(in the rows, 128 means zero)
Turns in one plane each, and the order they were made in; the first pair answered
dani:
[127, 131, 138, 121, 119, 133, 103, 125, 140, 153, 108, 158, 134, 133, 126,
 128, 151, 124, 148, 156, 114, 117, 139, 143, 120, 117, 135, 110, 165, 127,
 103, 116, 107, 112, 145, 109, 114, 135, 123, 117, 169, 127, 136,  82, 140,
 127, 126, 106]  ->  [146, 121, 120, 127, 133, 143, 119, 124, 157, 138, 109, 136, 125, 134, 129,
 114, 119, 129, 155, 150, 132, 100, 150, 132, 114, 117, 111, 116, 154, 133,
 117, 121, 113, 106, 149,  91, 110, 127, 125, 118, 151, 130, 132,  84, 153,
 114, 143, 101]
[123, 142, 169, 124, 147, 117, 126, 115, 117, 153, 111, 133, 118, 162, 120,
 144, 156, 159, 108, 130, 132, 137, 127, 134, 142, 132, 123, 125, 150, 152,
 101, 121, 115, 133, 152, 126, 140, 128, 108, 105, 122, 135, 130, 131, 148,
 128, 134, 145]  ->  [134, 136, 156, 121, 155, 120, 134, 112, 130, 149, 103, 129, 109, 164, 118,
 138, 141, 155, 112, 132, 137, 124, 138, 128, 136, 129, 111, 129, 149, 156,
 108, 127, 113, 122, 161, 116, 130, 124, 109, 110, 117, 135, 125, 127, 161,
 121, 138, 144]
[109, 120, 136, 127, 148, 143,  88, 118, 114, 127, 135, 125, 121, 128, 114,
  88, 122, 120, 116, 108, 142, 138, 120, 145, 129, 150, 136, 109, 148, 116,
 128, 149, 140, 126, 116, 126, 150, 120, 130, 131, 142, 122, 124, 128, 120,
 136, 113, 120]  ->  [104, 117, 135, 126, 146, 139,  88, 114, 113, 132, 124, 133, 123, 136, 108,
  96, 132, 118, 112, 120, 136, 139, 124, 144, 124, 151, 139, 112, 152, 116,
 122, 151, 130, 121, 127, 128, 148, 121, 127, 132, 144, 124, 123, 120, 122,
 137, 109, 120]
[148, 117, 130, 120, 134, 125, 137, 108, 141, 149,  87, 129,  88, 128, 125,
 111, 116, 135, 123, 144, 112, 130, 131,  97,  94, 134, 137, 153, 154, 132,
 119, 133, 123, 133, 153, 122, 121, 148, 150, 122,  98, 140, 121, 107, 113,
 127, 141, 108]  ->  [149, 118, 124, 128, 137, 131, 146, 110, 142, 137,  99, 116,  86, 113, 126,
 102, 100, 141, 122, 130, 128, 131, 130,  93, 103, 135, 128, 156, 145, 127,
 128, 130, 134, 141, 143, 119, 129, 149, 157, 121,  90, 137, 123, 119, 112,
 120, 147, 104]
limam:
[111, 108, 125, 124, 159, 113, 140, 125, 133, 121, 121, 130, 102, 133, 123,
 110, 130, 132, 128, 135, 138, 132, 136, 113, 106, 132, 120, 133, 129, 122,
 126, 141, 122, 123, 140,  96, 128, 124, 125, 112, 118, 127, 122, 104, 128,
 138, 128, 124]  ->  [110, 103,  98, 132, 148, 119, 132, 142, 143, 116, 124, 130, 132, 139, 127,
 114, 120, 123, 135, 136, 126, 133, 130, 110, 100, 125, 134, 126, 123, 118,
 132, 142, 139, 128, 132, 107, 118, 108, 132, 122, 122, 133, 131, 105, 125,
 144, 127, 110]
[129, 118, 116, 133, 107, 118, 120, 133, 146, 157, 125, 138, 154, 171, 110,
 165, 122, 117, 131, 140,  92, 131, 133, 139, 118,  86, 126, 118, 140, 122,
 135, 109, 133, 164, 131, 166,  89, 137, 141, 134, 121, 139, 148, 134, 157,
 125, 103, 152]  ->  [130, 123, 146, 113, 151, 109, 125, 100, 119, 160, 126, 130,  84, 154,  95,
 146, 137, 148, 115, 131, 116, 136, 137, 137, 131, 110, 113, 115, 165, 122,
 124, 107, 100, 158, 127, 143, 109, 158, 118, 104, 114, 140, 125, 127, 151,
 120, 113, 175]
[148, 123, 102, 124, 133, 133, 139, 141, 139, 130, 129, 127, 146, 143, 130,
 128, 124, 117, 129, 128, 140, 110, 147, 124, 114, 103, 128, 144, 124, 131,
 128, 146, 127, 122, 130, 123, 112, 116, 138, 133, 121, 113, 137, 118, 139,
 113, 112, 111]  ->  [154, 126, 123, 113, 144, 127, 146, 129, 130, 136, 125, 128, 116, 139, 126,
 123, 135, 128, 117, 128, 148, 112, 152, 125, 121, 111, 118, 146, 129, 133,
 123, 138, 115, 120, 139, 109, 122, 127, 131, 124, 113, 111, 125, 125, 141,
 111, 114, 124]
[121, 128, 155, 138, 123, 110, 120, 132, 126, 130, 116, 140, 142, 133, 116,
 141, 149, 122, 115, 130, 113, 123, 136, 135, 126, 124, 136, 131, 138, 136,
 111, 128, 111, 126, 140, 141, 146, 133, 126, 133, 134, 125, 140, 120, 128,
 139, 116, 143]  ->  [117, 129, 147, 136, 137, 112, 114, 128, 115, 121, 117, 136, 129, 127, 111,
 129, 144, 129, 112, 123, 114, 126, 133, 132, 126, 131, 141, 125, 149, 129,
 109, 130, 114, 125, 126, 137, 150, 125, 126, 131, 137, 131, 134, 115, 119,
 145, 126, 140]
kav:
[108, 130, 155, 134, 112, 114, 111, 108, 135, 148, 123, 158, 125, 148, 147,
 147, 177, 141, 124, 102, 133, 150, 106, 126, 134, 118, 156, 129, 135, 115,
 126, 135, 135, 120,  83, 153, 156, 144, 121, 128, 153, 140, 145, 129, 115,
 110, 113, 138]  ->  [111, 117, 117, 134, 139, 130, 103, 101, 131, 124, 121, 146, 100, 156, 140,
 123, 151, 152, 127, 104, 141, 137, 112, 117, 115, 125, 155, 122, 154, 111,
 122, 149, 130, 105,  72, 133, 155, 124, 125, 123, 155, 151, 131,  97, 117,
 115, 133, 127]
[115, 132, 109, 132, 126, 136, 120, 139, 122, 117, 140, 120, 136, 119, 131,
 118, 113, 128, 129, 121, 130, 133, 120, 124, 134, 125, 146, 119, 129, 122,
 133, 133, 141, 138, 103, 136, 137, 120, 134, 129, 133, 134, 129, 130, 128,
 129, 141, 122]  ->  [113, 137, 122, 131, 114, 129, 120, 141, 123, 125, 137, 127, 142, 119, 136,
 129, 129, 120, 127, 123, 126, 138, 115, 123, 136, 124, 149, 125, 125, 125,
 131, 126, 146, 140, 111, 149, 137, 131, 135, 131, 137, 132, 132, 139, 127,
 129, 132, 128]
[128, 119, 120, 125, 153, 130, 146, 116, 121, 128, 137,  99,  98, 128, 125,
 107, 123, 137, 127, 119, 137, 141, 142, 126, 140, 126, 114, 122, 123, 128,
 140, 133, 115, 133, 129, 116, 142, 123, 142, 113, 119, 127, 119, 127, 134,
 120, 148, 127]  ->  [122, 132, 146, 128, 120, 117, 145, 125, 127, 154, 130, 122, 126, 134, 131,
 139, 157, 121, 128, 132, 117, 156, 130, 137, 145, 118, 123, 134, 111, 136,
 133, 115, 114, 145, 145, 140, 138, 139, 137, 121, 128, 124, 132, 143, 131,
 124, 122, 132]
[137, 120, 104, 140, 125, 114, 143, 141, 165, 131, 111, 123, 147, 105, 138,
 109, 118, 136, 138, 125, 121, 110, 127, 135, 104, 135, 116, 125, 110, 116,
 106, 141, 128,  92, 126, 114, 111, 138, 135, 121, 144, 155, 114, 128, 162,
 115, 137, 107]  ->  [138, 123, 119, 144, 116, 112, 153, 142, 169, 137, 120, 122, 153,  95, 145,
 115, 117, 135, 136, 114, 130, 113, 127, 136, 117, 131, 111, 133, 100, 121,
 112, 133, 133, 104, 127, 118, 117, 148, 137, 120, 137, 150, 119, 151, 163,
 110, 132, 117]
Now pairs of rows:
(2 to 3 turns a pair)
[131, 105, 130, 125, 133, 132, 120, 130,  88, 134, 148, 117,  95, 125, 115,
 106, 122, 148, 143,  95, 134, 115, 121, 102, 148, 156, 116, 117, 155, 119,
 116, 122, 120, 152, 115, 131, 129, 134, 128, 104, 126, 115, 108, 140, 107,
 133, 131, 144]  ->  [123, 111, 148, 123, 118, 122, 114, 135,  88, 148, 145, 137, 108, 132, 113,
 121, 143, 142, 141, 103, 120, 122, 119, 108, 147, 157, 123, 118, 153, 123,
 108, 115, 114, 152, 119, 144, 126, 142, 125, 105, 134, 115, 109, 139, 103,
 136, 115, 149]  dani then kav
[145, 106, 114, 121, 153, 134, 147, 111, 134, 125, 111, 105,  99, 137, 118,
 103, 109, 138, 132, 125, 143, 103, 145, 121, 108, 124, 105, 134, 141, 141,
 134, 140, 112, 108, 143, 103, 112, 128, 123, 124, 113, 126, 111,  97, 147,
 116, 141, 129]  ->  [137, 105,  92, 146, 127, 147, 141, 137, 140, 111, 139,  94, 153, 120, 140,
 105,  81, 123, 141, 107, 146, 113, 135, 124, 127, 123, 117, 131, 115, 130,
 154, 137, 152, 136, 114, 126, 117, 118, 144, 138, 114, 125, 133, 134, 141,
 120, 143, 115]  dani then limam
[138, 117, 110, 127, 135, 129, 134, 125, 137, 128, 115, 124, 131, 138, 129,
 129, 120, 121, 134, 134, 121, 117, 131, 120, 108, 121, 115, 134, 130, 137,
 131, 128, 123, 116, 141, 123, 114, 119, 127, 130, 129, 131, 132, 109, 141,
 121, 125, 121]  ->  [133, 121, 105, 133, 145, 139, 134, 122, 129, 111, 132, 113, 120, 123, 132,
 117, 105, 131, 132, 118, 137, 117, 130, 119, 124, 128, 114, 127, 136, 127,
 134, 131, 133, 127, 121, 124, 126, 116, 134, 123, 125, 130, 129, 120, 134,
 123, 139, 117]  limam then limam then dani
[120, 132, 133, 133, 144, 121, 103, 109, 120, 125, 116, 138, 135, 117, 132,
 135, 126, 145, 130, 123, 118, 144, 121, 138, 132, 142, 127, 128, 136, 126,
 100, 134, 135, 119, 117, 127, 131, 105, 126, 120, 140, 109, 136, 138, 111,
 142, 138, 116]  ->  [129, 122, 124, 131, 148, 119, 108, 106, 131, 126, 104, 140, 130, 130, 132,
 133, 118, 144, 131, 127, 112, 132, 130, 135, 116, 138, 119, 130, 137, 128,
  97, 139, 128, 110, 131, 119, 121, 101, 125, 123, 138, 112, 132, 127, 123,
 133, 139, 115]  dani then dani
[127, 132, 143, 124, 119, 129, 135, 116, 125, 138, 139, 128, 131, 115, 133,
 140, 134, 127, 126, 114, 138, 130, 135, 138, 149, 132, 120, 132, 113, 127,
 137, 126, 135, 146, 129, 134, 137, 148, 130, 131, 121, 124, 131, 161, 113,
 122, 123, 141]  ->  [117, 137, 141, 123, 128, 127, 120, 113, 108, 135, 138, 144, 127, 122, 122,
 141, 145, 132, 120, 122, 126, 137, 127, 138, 145, 138, 146, 121, 129, 119,
 125, 127, 129, 139, 117, 139, 138, 139, 125, 126, 136, 127, 127, 144, 103,
 134, 124, 139]  limam then dani
